128 stands for zero in the data rows.
Some points, each followed by its number:
[143 125 132 119 167 106 123 136 134 133 121 116 131 141 151 110] 0
[111 127 126 119 116 136 118 147 133 124 143 132 127 134 116 139] 1
[102 157 161 150  45 180 101  84 133 106 135 144 152 145 116 229] 2
[135 124 134 106 151 120 126 126 135 131 124 124 126 139 139 110] 3
[ 69 136  66 186   0 168 158  84  66 130 179 159 142 112  17 174] 4
[128 110 125 130 130 117 139 153 126 145 136 137 131 131 115 100] 5
[155 125 141 143 147 106 124 145 134 130 108 131 133 119 149 106] 6
[125 119 115 127 134 116 139 141 115 142 135 125 139 127 126 110] 7
[124 123 119 143 126 121 127 141 119 136 131 125 134 129 120 122] 8
[144 114 141 120 165 109 136 155 138 129 123 127 121 126 139 111] 9
[132 116 144  96 158 135 113 146 151 127 128 127 112 135 129 113] 10
[136 112 126 117 149 105 135 149 128 135 126 123 128 119 147 117] 11
[118 132 131 118 118 135 117 128 131 134 140 135 131 150 117 104] 12
[127 130 133 126 130 134 136 136 118 141 126 130 128 129 121 138] 13
[151 133 126 117 174 117 127 122 146 126 106 112 126 138 165 112] 14
[133 111 115 148 121 103 145 142 114 148 127 125 145 112 120 106] 15
[ 86 149  65 194   7 161 168  78  71 138 152 144 144 105  39 231] 16
[133 121 121 118 135 121 119 130 139 129 128 123 133 136 142  85] 17
[138 124 136 101 156 125 137 126 142 130 124 126 126 134 139 118] 18
[139 137 143 136 139 132 128 121 121 144 111 137 122 132 127 109] 19
[109 125 189 119  90 173 106  98 135 108 132 126 128 123 112 198] 20
[127 146 131 120 150 146 120 107 147 126 114 129 126 159 125 124] 21
[135 126 131 124 133 112 123 133 132 133 125 125 134 124 144 121] 22
[148 130 146 118 157 122 129 118 135 135 100 139 111 135 143  79] 23
[133 119 141 108 150 127 132 139 123 143 127 132 115 135 124 107] 24
[119 127 123 117 107 143 116 126 132 136 140 131 139 142 110 106] 25
[126 119 117 134 127 117 130 144 113 136 144 124 138 133 128 110] 26
[134 119 124 131 137 122 136 149 117 138 139 122 136 122 137 107] 27
[135 144 134 111 167 137 126 110 146 128 110 124 122 156 138 124] 28
[145 123 132 100 165 111 126 135 134 139 118 113 123 131 153 123] 29
[ 50 158  82 215   0 203 171  63  46 129 177 189 131 111   7 187] 30
[128 123 132 120 146 123 127 147 142 125 133 127 130 126 133 130] 31
[118 130 124 121 103 141 119 133 127 133 145 132 135 145 113 103] 32
[103 130 168 136  55 178 108 105 132 112 147 134 136 114  98 187] 33
[144 138 126 137 152 117 124 128 141 122 109 115 132 137 158 125] 34
[134 124 132 124 146 109 124 155 134 122 133 119 132 124 144 120] 35
[149 138 130 124 174 110 132 123 139 129 107 112 134 137 164 120] 36
[132 121 130 121 150 127 132 134 131 142 116 123 128 119 124 129] 37
[133 146 134 106 170 130 129 112 140 132 107 120 123 153 139 151] 38
[120 127 128 104 144 127 123 141 131 138 133 125 125 134 129 152] 39
[145 113 138 121 162 105 139 149 138 129 114 125 118 114 148 125] 40
[135 142 143 132 140 120 122 133 113 140 113 136 121 143 132 117] 41
[121 130 144 144 104 140 123 149 125 125 139 142 121 119 119 159] 42
[142 121 137 105 169 107 134 126 139 131 112 120 125 135 141 128] 43
[126 132 139  97 144 149 113 143 154 126 130 129 124 126 122 156] 44
[124 122 120 141 129 113 143 140 121 143 124 129 134 119 111 147] 45
[113 140 160 114 105 168  99 142 139 123 135 155 119 148 122 194] 46
[147 117 131 138 149 109 120 158 150 122 124 120 130 107 154 116] 47
[130 127 145  94 153 132 120 124 136 131 129 129 119 146 127 110] 48
[125 128 126 119 130 129 123 146 139 124 129 125 127 124 129 145] 49
[148 121 127 117 168  97 134 135 138 127 114 114 129 134 162  95] 50
[142 138 168 124 147 136 105 126 146 121 102 146 101 140 134 122] 51
[149 118 134 105 174  98 128 135 139 129 112 113 121 138 152  88] 52
[151 128 136 114 181 104 130 139 137 125 119 112 128 142 169  93] 53
[147 142 133 115 172 123 121 119 141 127 108 113 129 141 161 124] 54
[ 71 114 107 140   8 154 128 110  91 120 153 167 124 119  67  92] 55
[137 122 132 110 139 127 120 131 135 131 130 123 131 133 139  94] 56
[143 114 125 124 155  98 140 134 124 134 118 117 130 120 140 110] 57
[132 138 131 112 166 126 127 117 136 137 108 118 122 149 139 167] 58
[111 121 129 109 116 140 119 137 136 131 144 138 127 135 106 131] 59
[151 119 125 119 169 107 121 149 149 118 117 112 124 120 173  98] 60
[118 121 171 136  59 180 105 109 143 108 144 133 133 105 107 156] 61
[133 129 131 116 134 119 128 131 131 139 129 126 134 132 128 131] 62
[139 125 133 106 150 117 117 129 135 129 127 120 125 133 155  90] 63
[132 114 128 121 159 105 135 142 127 136 117 122 127 125 133 114] 64
[138 147 138 116 165 125 134 116 136 127 107 118 130 146 146 135] 65
[119 140 134 120 113 153 114 129 135 121 142 131 130 137 117 145] 66
[124 123 145  84 139 149 109 146 143 131 135 127 118 116 127 155] 67
[ 69 137  65 183   0 172 158  86  67 129 178 156 140 116  16 178] 68
[139 115 142 121 137 118 111 157 145 123 133 126 118 118 143  86] 69
[107 139 171 147  64 169  98 101 124 111 140 139 146 142 118 201] 70
[148 122 131 123 147 105 126 141 136 134 121 118 128 122 155 102] 71
[133 114 130 114 142 109 137 155 126 134 132 127 128 121 131 134] 72
[118 136 151 136  79 156 101 162 139 131 138 154 118 101 109 203] 73
[144 118 129 126 155 108 127 149 135 132 122 123 123 124 152 112] 74
[100 149 161 162  43 171  96 101 119 106 149 142 156 148 116 201] 75
[122 136 124 127 132 143 127 135 123 140 132 127 132 133 127 134] 76
[131 124 132 114 143 124 124 128 134 134 126 125 129 136 131 121] 77
[139 116 134 116 135 111 120 137 139 133 120 125 124 123 137  80] 78
[123 151 130 118 138 145 119 107 137 126 117 126 129 161 123 133] 79
[142 139 140 112 142 129 120 129 132 133 113 132 126 131 148 121] 80
[135 121 129 115 144 123 135 132 132 123 128 127 130 126 138  99] 81
[155 114 125 121 167  94 132 138 145 125 109 113 132 124 164  74] 82
[142 124 133 107 163 122 130 139 148 119 121 118 123 126 144 130] 83
[139 118 125 124 148 111 141 133 125 126 123 121 132 127 146  88] 84
[131 127 142 103 170 131 123 129 138 134 112 126 110 137 126 126] 85
[ 92 151 120 206  46 182 171  46  74 115 128 180 112 119  53 181] 86
[135 131 131 108 150 124 133 123 137 136 121 124 130 135 135 130] 87
[107 140 130 132 108 147 114 132 131 126 139 133 138 141 105 155] 88
[148 126 134 103 175 111 136 128 144 126 115 119 125 140 153 104] 89
[ 96 125  79 171  33 148 163  91  77 125 157 136 128 102  56 160] 90
[131 116 133 118 148 115 123 149 142 120 129 125 125 126 137 121] 91
[124 116 142 105 138 126 128 148 138 142 132 132 118 119 110 163] 92
[ 59 127 132 122   0 201 127 102 101 120 162 163 129 101  41 183] 93
[122 120 137 110 130 143 109 149 134 128 147 128 122 131 124 125] 94
[120 132 123 110 118 135 118 121 127 137 132 127 131 143 122 114] 95
[133 124 141 143  98 130 131 133 122 128 127 144 124 111 123 144] 96
[112 127 122 126 106 135 120 143 133 132 143 135 134 136 110 125] 97
[ 82 141 124 123  76 170 105 137 122 139 159 146 128 153  76 166] 98
[102 130  97 180  36 163 163  90  87 117 143 152 115  80  52 211] 99
[136 124 136 130 148 123 124 135 141 131 114 127 121 123 135 114] 100
[147 123 145 100 177 114 130 129 144 127 118 121 119 141 148  89] 101
[140 125 134 107 159 125 118 146 143 121 126 114 120 122 155 131] 102
[115 134 178 146  62 175 110  97 136  96 139 133 129 119 108 169] 103
[125 116 121 115 120 127 135 129 120 144 135 129 134 126 112 111] 104
[134 127 131 111 149 123 120 128 137 127 128 124 130 146 141  85] 105
[110 139 126 115 111 141 124 122 126 143 138 136 133 152  99 134] 106
[138 118 133 116 146 117 133 148 141 128 128 121 129 108 135 171] 107
[114 133 148 148  80 145 119 103 124 111 139 127 145 138 120 138] 108
[102 144 126 129  83 163 112 116 128 138 147 142 138 153  85 139] 109
[139 124 138 113 167 115 125 151 154 130 113 121 127 116 140 149] 110
[119 118 132 126 139 126 116 157 142 127 137 130 119 131 123 134] 111
[142 122 133 105 162 118 119 140 154 116 116 119 118 124 150 103] 112
[138 127 133 123 144 129 130 144 139 127 132 120 133 122 138 160] 113
[140 128 129 124 142 112 121 138 135 130 129 122 135 139 144  94] 114
[152 115 143 109 175 109 123 143 150 114 118 115 122 123 153 107] 115
[141 129 129 125 153 100 128 139 137 127 124 122 130 143 154  75] 116
[145 116 134 133 146 115 130 138 131 136 118 128 125 123 136  84] 117
[114 114 122 138  90 126 123 162 118 137 157 141 130 121 109 110] 118
[134 121 151 152 126 119 121 148 133 116 121 137 114 114 135 132] 119
[146 124 130 115 168 103 129 135 138 127 116 116 124 135 166  90] 120
[136 110 137 125 142 107 131 158 133 131 131 130 120 118 123 111] 121
[119 133 134 112 137 137 121 134 139 122 133 129 127 136 119 149] 122
[127 120 138 127 138 120 123 156 141 129 132 128 128 113 124 160] 123
[116 136 118 141 112 127 141 127 107 144 134 129 141 131 112 162] 124
[144 136 125 113 180 103 136 120 141 130  98 112 128 149 149 137] 125
[118 132   0 231  64  80 255   0   0 118 141  79 163  78  58  72] 126
[119 136   0 234  77  79 255   1   2 117 146 102 148  77  54  86] 127
[150 137 128 128 166 116 124 124 144 121 106 113 129 137 170 111] 128
[150 114 131 124 152 103 130 142 143 129 116 118 128 121 153  88] 129
[141 118 118 146 142 102 136 150 125 132 131 121 136 118 155 102] 130
[119 124 143  93 134 147 111 142 142 133 140 132 119 137 114 132] 131
[148 118 132 129 154 102 120 155 151 118 119 118 124 115 151 125] 132
[124 127 130 115 146 126 129 145 137 127 129 124 125 132 128 163] 133
[147 122 134 114 152 115 121 138 140 121 126 117 126 137 154  80] 134
[137 133   0 230 102  62 255   6   9 134 131  88 148  74  70  80] 135
[127 128 127 116 130 135 119 152 139 133 134 123 140 118 131 148] 136
[112 126 124 133 109 131 108 159 129 130 156 132 134 130 120 138] 137
[127 122 160 131  99 144 105 146 138 124 123 155 114 124 131 156] 138
[130 120 138 115 141 138 114 162 152 128 133 126 120 113 133 153] 139
[121 128 116 138 119 124 132 139 115 141 135 127 139 124 120 141] 140
[ 90 152 115 215  23 195 170  47  66 120 142 181 121 109  50 212] 141
[141 122 135 100 161 121 133 134 141 125 123 118 128 116 146 148] 142
[109 144 165 149  59 173 103  96 127 107 132 137 145 140 122 201] 143
[135 127 135  91 154 138 123 146 149 126 128 121 121 120 145 149] 144
[138 119 131 132 147 115 115 154 145 118 127 120 123 122 147 112] 145
[125 123 127 125 130 116 125 156 131 128 142 125 130 123 136 141] 146
[135 138 139 129 144 125 117 118 119 140 105 134 113 148 130  87] 147
[147 142 127 117 178 110 132 120 144 122 103 114 126 148 168 108] 148
[112 138 169 140  53 174 104  95 125 108 140 139 148 126 124 207] 149
[148 123 136 113 179 100 130 145 146 123 116 115 124 121 163 134] 150
[126 130 133 109 133 141 112 148 149 124 130 126 128 122 133 145] 151
[ 88 137  24 225  68 144 199   8  45 121 156 137 125 123  69 101] 152
[138 113 139 111 151 112 116 150 145 118 126 123 119 115 148  98] 153
[126 117 135 118 149 121 126 153 141 133 132 127 122 131 113 151] 154
[127 149 132 112 149 141 126 108 133 133 114 120 130 146 132 174] 155
New points follow, each followed by the numbers of its three nearest points above by angle, nearest first.
[108 129 130 107 108 145 119 143 135 133 144 137 131 137 106 130] 59 97 1
[ 73 122 143 128  15 189 110 109 117  99 152 160 112 101  66 149] 93 33 55
[136 158 157 134 147 136 107 132 139 136  98 142 114 146 134 142] 51 41 80
[128 118 126 136 130 118 120 159 143 119 137 128 131 123 133 116] 145 35 47
[ 98 137  37 215  93 139 197   6  50 121 139 132 112 114  83 116] 152 127 126
[122 107 127 119 115 125 129 151 121 145 140 136 123 125 113 102] 5 104 118
[135 130 123 122 143 113 124 131 132 136 122 120 130 140 142 114] 0 50 120
[121 154 131 116 131 149 121 104 134 134 119 126 130 155 114 170] 155 79 122
[ 85 132 130 115  43 165 118 127 114 123 127 185 100 112  78 163] 93 98 55
[124 136 157 165  79 146 117  83 129 100 129 115 153 134 140 133] 108 103 75
[ 64 140 112 115   0 184 121 121  95 124 151 191 121 111  59 187] 93 98 68
[139 124 132 104 150 126 120 129 138 132 124 120 126 128 154 103] 63 3 56
[134 115 134 115 150 113 122 156 138 129 129 121 119 119 142 130] 91 31 35
[140 128 145 134 153 114 132 140 124 146 108 139 119 137 119 127] 41 19 37
[114 125 120 142 109 136 122 146 113 142 141 128 129 127 111 141] 140 137 98
[128 123 128 130 151 107 132 146 115 135 128 121 130 138 137 110] 64 57 0
[116 140 137 127  99 146 116 118 118 131 131 145 123 143 115 129] 109 98 106
[141 112 143 106 156 115 122 149 146 124 128 123 122 114 137 122] 91 115 153
[138 127 126 111 139 126 127 145 143 128 129 120 138 114 148 130] 102 144 142
[137 113 119 134 131 108 135 143 121 130 134 122 136 110 147 103] 130 27 84
[140 112 116 138 137 106 136 140 120 135 125 119 133 117 147  90] 130 84 117
[128 113 134 111 128 128 116 152 139 126 140 127 123 123 124 117] 94 69 111
[128 124 139 111 139 150 102 150 156 123 134 130 120 123 133 142] 151 139 44
[115 137 161 119  97 160  96 139 143 113 133 156 124 137 125 191] 46 138 73
[ 99 130  29 223  84 143 197   8  56 112 144 132 116 124  75  82] 152 127 126
[128 115 128 122 112 126 122 151 139 129 139 129 128 111 126 118] 118 69 137
[139 123 142 114 157 117 115 158 154 120 118 122 122 115 144 137] 110 102 132
[115 133 124 119 104 143 107 143 135 128 146 132 135 135 123 124] 97 1 137
[133 110 136 127 125 118 120 163 127 130 144 131 120 113 134  94] 69 121 27
[131 109 132 119 119 122 126 154 125 143 138 134 122 120 120  92] 5 121 69
[130 152 129 126 156 120 125 120 134 132 111 122 127 159 144 132] 65 38 28
[139 121 129 119 154 110 130 129 140 132 113 121 130 137 132 125] 43 125 89
[147 115 129 120 161  99 129 154 139 125 119 114 124 118 160 115] 74 60 132
[ 84 140  31 221  55 148 194   0  60 104 154 120 131 115  76 139] 152 127 126
[122 120 119 134 122 122 129 139 117 134 140 130 137 132 122  95] 26 5 7
[119 134 126 121 130 130 120 135 135 131 130 127 133 136 119 151] 122 133 88
[117 140 136 128 127 146 113 136 138 118 139 132 129 144 120 143] 66 88 46
[135 117 139 109 159 112 122 152 145 119 128 125 118 130 142  94] 153 112 91
[144 122 132 131 138 122 130 140 130 140 121 127 124 119 137 110] 117 129 71
[123 124 115 148 122 118 131 138 111 137 138 129 136 140 128  66] 26 7 5
[121 144 165 126 113 158  90 127 144 121 109 160 112 153 124 172] 46 138 20
[130 119 134 105 155 118 129 139 141 119 126 125 123 129 137 127] 83 91 115
[140 128 144 124 134 122 129 123 129 126 117 138 123 128 139 118] 23 80 51
[ 47 134 125 130   0 210 124  99 100 112 169 171 129 101  38 212] 93 33 68
[131 132 164 116 119 155 106 148 143 113 132 145 125 123 151 191] 46 138 73
[142 121 125 123 137 106 126 138 133 126 126 117 132 126 154 110] 71 22 129
[121 132 135  92 139 147 115 138 147 130 130 127 124 126 123 177] 44 122 67
[130 117 131 126 146 106 134 155 126 138 125 128 121 131 127 130] 72 121 64
[127 151 138 106 172 128 123 110 137 129 106 123 115 166 136 152] 38 58 28
[ 81 128  48 191  74 165 186  22  65 116 157 137 115 114  68 153] 152 90 30
[129 116 136 101 159 121 119 146 137 127 133 123 117 133 140 112] 10 91 112
[118 131 122 128 118 131 118 139 128 135 134 132 129 139 121 127] 97 137 1
[133 120 137 108 132 127 119 137 135 136 130 126 121 134 128  94] 56 78 105
[133 148 189 112 128 170  97 118 143 120 107 157 106 144 131 192] 46 20 138
[140 117 136 111 149 112 123 138 142 136 121 125 120 134 135  79] 78 134 56
[125 146 165 147 100 150  99 137 136 125 116 158 126 139 122 196] 46 73 138
[152 123 130 121 165 101 126 150 142 115 120 111 130 121 175  90] 60 71 120
[128 153 170 137 109 158  94 123 143 121 103 158 116 143 134 193] 46 138 143
[118 123 142 140 110 122 123 161 120 143 135 151 121 122 102 132] 118 42 137
[134 128 132 113 154 122 122 130 135 128 130 124 127 147 148  75] 105 134 56
[128 132 132 109 138 123 126 127 131 127 127 126 128 142 141  97] 105 63 56
[145 117 135 137 162  99 125 162 150 122 120 120 125 120 147 134] 132 47 40
[131 121 134 110 148 128 114 148 142 119 135 123 121 127 145 128] 102 91 31
[144 116 130 145 144 111 134 141 129 143 116 127 129 119 131 127] 6 57 40
[126 120 134 129 135 128 112 159 142 125 140 127 124 124 129 124] 111 31 139
[ 80 129 129 117  29 171 118 129 110 120 139 189 102 109  78 159] 93 55 98
[135 110 113 145 127 109 139 143 117 147 126 122 141 112 130  83] 15 7 27
[126 137 128 145 127 131 119 122 110 147 114 135 126 148 122  97] 147 19 41
[148 118 128 120 144 110 128 136 139 132 122 118 132 116 152 115] 71 60 129
[127 155 131 122 143 138 123 112 133 134 116 123 131 149 134 159] 155 58 38
[127 150 131 138 131 138 128 115 137 132 118 128 136 144 120 162] 155 2 79
[ 89 125  46 205  69 159 179  22  70 110 157 134 122 112  68 147] 152 90 127
[ 86 119 119 145  18 163 125 105  99 116 141 161 125 105  76 103] 55 93 4
[137 129 163 137 134 141 110 138 148 111 123 147 104 137 136  93] 51 69 23
[129 125 130 118 160 107 127 146 136 127 122 120 125 132 141 135] 150 110 83
[112 145 136 103 138 155 116 128 141 136 128 132 127 140 116 181] 122 46 44
[113 121 182 121  80 175 102 102 139 105 132 124 127 114 121 195] 20 33 149
[124 126 146 113 134 136 116 141 129 133 129 142 114 139 121 116] 131 10 24
[122 127 129 108 125 130 129 128 132 138 135 134 127 144 116 107] 12 95 25
[122 159 168 136  99 171  82 120 136 123 118 158 122 152 130 193] 46 70 143
[122 128 129 111 119 139 119 131 128 135 144 129 129 148 120 107] 12 32 95
[135 110 120 145 126 104 141 143 116 145 127 126 134 114 125 106] 15 7 5
[143 110 138 127 153 108 135 160 138 128 126 129 121 110 148 127] 40 132 9
[110 126 127 108 111 153 107 162 136 136 156 133 129 128 114 146] 1 137 59
[141 125 138 109 180 102 126 146 140 119 115 114 119 132 161 131] 150 83 29
[139 138 147 137 130 132 121 128 126 124 122 139 121 134 146 114] 51 41 19
[137 122 150 120 162 124 116 152 152 124 120 126 113 115 132 157] 110 139 123
[142 116 144 100 159 116 123 131 145 126 117 124 115 132 139  93] 101 3 52
[122 134 119 145  98 130 133 139 118 141 141 135 140 127 121 121] 118 140 55
[152 124 132 155 143  98 130 143 126 132 107 125 134 119 153 113] 6 130 71
[129 114 142  98 140 131 112 158 151 124 130 127 119 105 131 143] 139 67 151
[111 114 137 108 101 147 123 143 120 152 152 148 120 130  88 128] 59 97 98
[138 127 127 113 148 121 115 149 144 127 122 116 130 122 154 128] 102 60 150
[141 145 128 119 161 124 122 117 137 130 111 115 131 146 153 123] 54 148 65
[126 141 129 137 121 132 126 123 113 143 120 141 124 154 117 134] 106 109 41
[122 122 129 123 135 125 126 149 126 135 139 131 126 136 128 130] 111 146 72
[123 130 133 120 124 136 121 127 136 134 136 135 130 142 117 122] 12 25 106
[112 145 134 113 129 149 118 112 129 134 130 133 126 159 115 129] 79 106 21
[126 124 137 126 143 121 119 155 136 128 139 126 129 130 124 130] 111 31 154
[127 129 127 127 139 123 135 144 130 141 128 129 131 129 126 163] 133 107 113
[133 129 127 106 145 123 128 128 134 130 126 122 126 144 139 111] 3 77 101
[140 152 159 136 147 138 108 137 140 141 100 141 112 138 131 164] 51 58 155
[111 122 127 110 106 138 119 145 129 130 146 132 130 122 112 154] 1 59 98
[143 139 132 119 155 120 124 116 139 118 108 115 129 136 154 136] 54 65 36
[114 134 123 117 104 148 118 142 132 135 139 129 137 121 119 174] 73 88 46
[130 117 165 127  99 150 108 140 139 124 123 160 114 125 121 168] 138 46 73
[119 122 181 128  87 170 108 108 140 105 140 129 137 112 123 190] 20 149 33
[135 120 129 137 121 126 129 147 129 135 137 134 134 119 136  97] 27 5 69
[135 130 136 112 159 127 117 149 150 119 124 122 126 122 158 138] 102 83 110
[123 136 130 117 135 129 115 123 130 129 130 125 128 150 138 112] 105 48 63
[117 138 126 126 115 145 120 139 134 130 141 129 134 133 116 167] 88 46 66
[127 156 133 138 130 142 125 115 138 128 122 130 135 144 132 155] 155 79 2
[136 132 159 126 135 139 117 138 136 129 121 140 103 131 130 138] 51 138 46
[ 76 114 115 136   9 164 131 108  91 126 152 167 130 105  66  96] 55 93 4
[ 67 135 116 138  12 175 135  99  88 123 148 168 123 123  63 153] 93 68 4
[139 126 140 103 172 121 125 140 141 128 117 116 117 119 151 167] 142 110 144
[118 123 136 149  99 131 109 163 126 132 142 154 125 132 106  82] 118 32 97
[121 136 136 101 138 146 113 144 148 130 130 130 123 126 130 158] 44 151 67
[ 93 138 129 114  71 172 107 131 128 137 155 145 138 134  81 160] 98 109 93
[137 120 129 120 138 112 121 142 135 135 129 123 129 136 132 102] 114 78 116
[ 86 142  32 217  60 161 189   0  66  95 160 119 132 129  76 111] 152 127 126
[ 86 122 118 148  22 162 129 106 104 118 139 163 125 102  77 124] 55 93 4
[125 119 130 108 146 118 122 146 136 127 133 124 127 130 132 134] 31 91 39
[135 125 131 121 150 107 126 154 137 122 128 120 128 126 149 117] 35 74 91
[136 110 132 123 159 111 137 147 123 144 124 121 125 123 135 127] 64 11 40
[123 137 177 111 111 157 102 136 138 119 123 159 112 135 128 229] 46 20 73
[123 122 138 107 141 134 123 143 127 134 139 126 122 132 130 146] 39 67 92
[109 125 122 124 107 136 112 150 130 133 148 133 134 134 110 125] 97 137 1
[ 98 148 135 100  93 187 108 128 136 131 155 141 131 138  93 188] 66 88 98
[133 110 148 102 147 133 114 156 152 126 130 129 113 109 132 145] 139 67 144
[125 125 130 113 133 134 109 159 141 120 137 124 127 129 136 120] 94 111 151
[121 130 195 129  85 175  96 114 145  98 130 136 121 112 127 197] 20 103 149
[123 151 166 121 100 167  98 124 142 121 115 159 122 142 118 201] 46 20 2
[131 117 120 127 129 121 141 133 116 143 131 125 137 124 119 105] 7 15 104
[131 147 126 124 141 135 122 113 138 132 115 121 134 145 132 148] 155 38 58
[133 129 128 121 149 113 125 135 133 141 124 122 134 138 137 126] 0 29 43
[133 117 132 128 136 115 129 155 126 136 134 129 123 123 132 131] 72 121 146
[127 124 127 125 131 128 122 148 134 132 139 123 138 121 130 148] 136 146 123
[141 137 155 156 119 126 124 115 115 132 109 143 108 134 128  99] 19 147 41
[112 130 127 127 110 134 126 143 122 141 143 138 134 138 101 150] 98 88 97
[115 138 125 119 122 144 115 120 127 138 134 128 131 155 116 128] 106 95 109
[137 127 139 128 123 122 116 140 129 138 121 137 129 131 124 108] 78 117 69
[119 129 126 119 112 144 115 121 133 134 138 132 137 141 114 114] 25 32 12
[139 145 175 130 116 156  94 120 153 115  95 156 113 133 138 167] 138 46 51
[140 120 135 117 167 121 131 148 144 133 124 119 123 122 145 146] 110 150 142
[135 123 135  97 165 122 123 127 138 133 125 123 119 150 141  89] 3 101 105
[132 118 150 101 154 138 110 158 155 126 126 127 114 107 133 159] 139 144 67
[136 112 124 124 138 105 137 158 130 139 131 128 131 112 135 134] 72 11 121
[127 119 122 104 136 125 139 135 120 137 129 122 132 118 129 133] 72 39 142
[136 143 134 108 168 130 123 112 142 127 109 120 124 154 144 120] 28 65 54
[134 150 126 139 135 128 111 119 138 125 115 121 135 141 151 124] 34 128 54
[137 127 141 116 157 132 128 132 139 132 116 126 122 120 132 124] 85 83 100
[128 115 137 113 130 120 115 164 149 124 132 130 124 104 130 135] 139 123 49
[139 143 131 124 161 120 133 121 137 132 111 117 130 142 145 169] 58 38 155
[141 123 131 147 133  98 139 137 126 130 109 132 129 121 136 113] 6 130 57
[135 132 135 121 146 133 111 146 150 122 126 121 130 131 144 127] 102 145 31
[145 138 127 144 161 109 130 134 142 133 109 117 137 139 149 143] 34 36 125
[140 112 133 126 137 119 137 144 125 144 127 130 128 117 130  91] 117 78 5
[140 123 137 109 150 120 129 134 135 134 125 122 125 128 146 125] 29 43 150
[ 49 133 114 125   0 198 117 103  94 113 168 173 126 129  53 158] 93 55 98
[140 120 128 103 159 107 135 127 137 141 117 119 130 128 140 140] 43 29 87
[134 131 140 111 162 123 123 143 145 126 123 124 129 133 140 126] 83 102 115
[130 118 129 125 144 112 136 150 128 136 133 128 135 127 130 130] 72 11 64
[134 111 124 122 151 106 137 144 120 134 128 120 127 127 137  95] 84 57 64
[138 112 126 126 132 115 130 153 133 135 132 129 128 119 134 109] 121 11 27
[132 132 119 144 126 122 138 134 120 134 129 123 143 127 134 117] 15 130 8
[125 130 140 108 147 134 120 147 148 134 124 130 125 124 124 159] 44 133 139
[144 113 131 121 160 102 134 152 141 131 116 121 123 112 147 142] 40 150 110
[126 149 133 132 131 146 118 110 140 127 120 129 133 147 128 142] 79 21 155
[138 124 134 128 157 112 115 154 150 119 120 120 119 120 152 127] 132 145 47
[ 80 113 120 144  10 161 123 112  98 112 155 170 122 106  82  83] 55 93 4
[122 127 142 100 154 146 113 144 152 128 126 131 113 137 125 156] 44 122 67
[125 124 121 136 130 121 130 140 122 140 125 126 127 120 126 140] 45 140 8
[138 130 144 130 132 129 125 122 130 124 116 139 120 128 141 119] 51 23 80
[137 137 144 144 147 121 117 126 121 136 111 136 115 148 135  86] 147 19 23
[128 125 148 137 116 137 118 143 132 134 131 143 117 125 120 141] 138 42 73
[ 98 137 122 129 105 144 109 146 127 134 149 136 129 154 101 142] 98 88 97
[133 122 143 117 143 137 111 151 159 119 121 127 118 108 130 156] 139 151 44
[134 108 131 128 135 112 134 154 130 141 131 133 125 115 124 126] 121 72 11
[134 131 143 145 124 122 114 154 125 137 120 141 121 120 129 122] 119 6 138
[127 134 134 137 132 122 129 128 115 142 117 142 129 143 121 114] 41 19 147
[133 114 122 130 123 119 114 150 144 114 135 126 132 117 148  81] 69 17 78
[122 122 128 110 141 127 126 146 133 135 137 126 128 127 131 145] 39 133 154
[128 111 118 122 143 108 147 142 115 153 125 122 136 119 115 139] 45 72 7
[126 104 140 126 117 132 111 158 137 129 146 137 113 112 119  76] 69 78 5
[137 125 149 142 104 130 125 133 123 122 127 142 122 109 136 122] 96 119 138
[126 121 132 115 127 120 124 150 134 122 135 127 127 118 132 133] 146 49 139
[125 130 170 120 101 158 105 140 142 113 125 159 114 126 137 215] 46 138 73
[119 127 127 117 118 142 117 137 139 124 141 132 132 131 118 122] 59 97 1
[139 121 121 125 154 112 141 129 126 137 117 119 134 124 140 118] 57 64 50
[131 105 138 132 134 117 126 157 130 134 135 131 119 108 123 110] 121 69 5
[132 126 134  93 155 135 125 138 147 126 125 123 122 125 138 154] 144 142 44
[125 121 117 129 133 116 135 139 118 137 129 122 133 131 128 126] 7 26 8
[120 136 128 112 120 144 123 119 132 140 135 131 133 143 113 137] 106 109 98
[135 132 135 136 120 126 112 151 133 131 126 137 125 139 133 103] 69 114 78
[141 124 144 113 165 113 124 149 147 127 114 120 124 118 146 160] 110 142 150
[135 119 124 124 126 117 121 134 138 130 131 126 135 129 137  80] 17 78 114
[133 125 147 134 115 137 114 143 138 122 129 144 109 133 129  99] 69 51 78
[117 126 132 113 116 146 112 150 142 130 145 135 133 120 122 142] 1 94 151
[124 122 127 112 118 137 119 128 136 128 139 133 127 140 124  87] 12 32 25
[136 127 129 108 148 116 126 130 141 125 122 125 125 144 140  94] 105 3 134
[126 130 128 124 121 127 112 131 127 131 133 126 133 142 134  84] 17 105 56
[ 96 136  24 242  59 143 194  13  47 114 155 134 126 111  83 101] 152 127 126
[151 132 130 123 173 101 136 126 145 124  97 113 129 130 161 131] 36 125 14
[ 80 132 124 122  11 170 126 130 109 120 138 191 111  95  74 170] 93 55 99
[124 150 119 132 124 135 117 115 139 133 114 125 137 150 118 144] 79 21 155
[135 126 135  96 155 122 127 126 133 140 123 122 121 134 140 140] 87 29 43
[120 155 127 123 123 149 117 107 132 134 119 126 132 148 123 163] 155 79 2
[127 124 138 114 139 129 109 162 149 121 135 128 121 120 136 133] 139 151 111
[117 104 157 144  63 154 115 122 121 115 150 126 134 104 112 130] 61 33 103
[138 113 129 114 155 110 117 153 144 121 128 119 122 124 150 101] 153 60 91
[126 132 130 129 133 138 117 141 125 134 133 127 129 125 131 111] 69 27 94
[142 105 130 116 147 118 144 148 136 138 123 127 128 107 127 137] 72 40 37
[138 120 123 124 144 106 143 139 119 138 126 120 134 123 142 110] 57 11 84
[128 118 123 126 136 116 143 134 110 144 128 124 132 133 113 110] 7 5 104
[135 126 137 102 155 128 133 125 136 136 122 124 126 137 131 142] 87 38 85
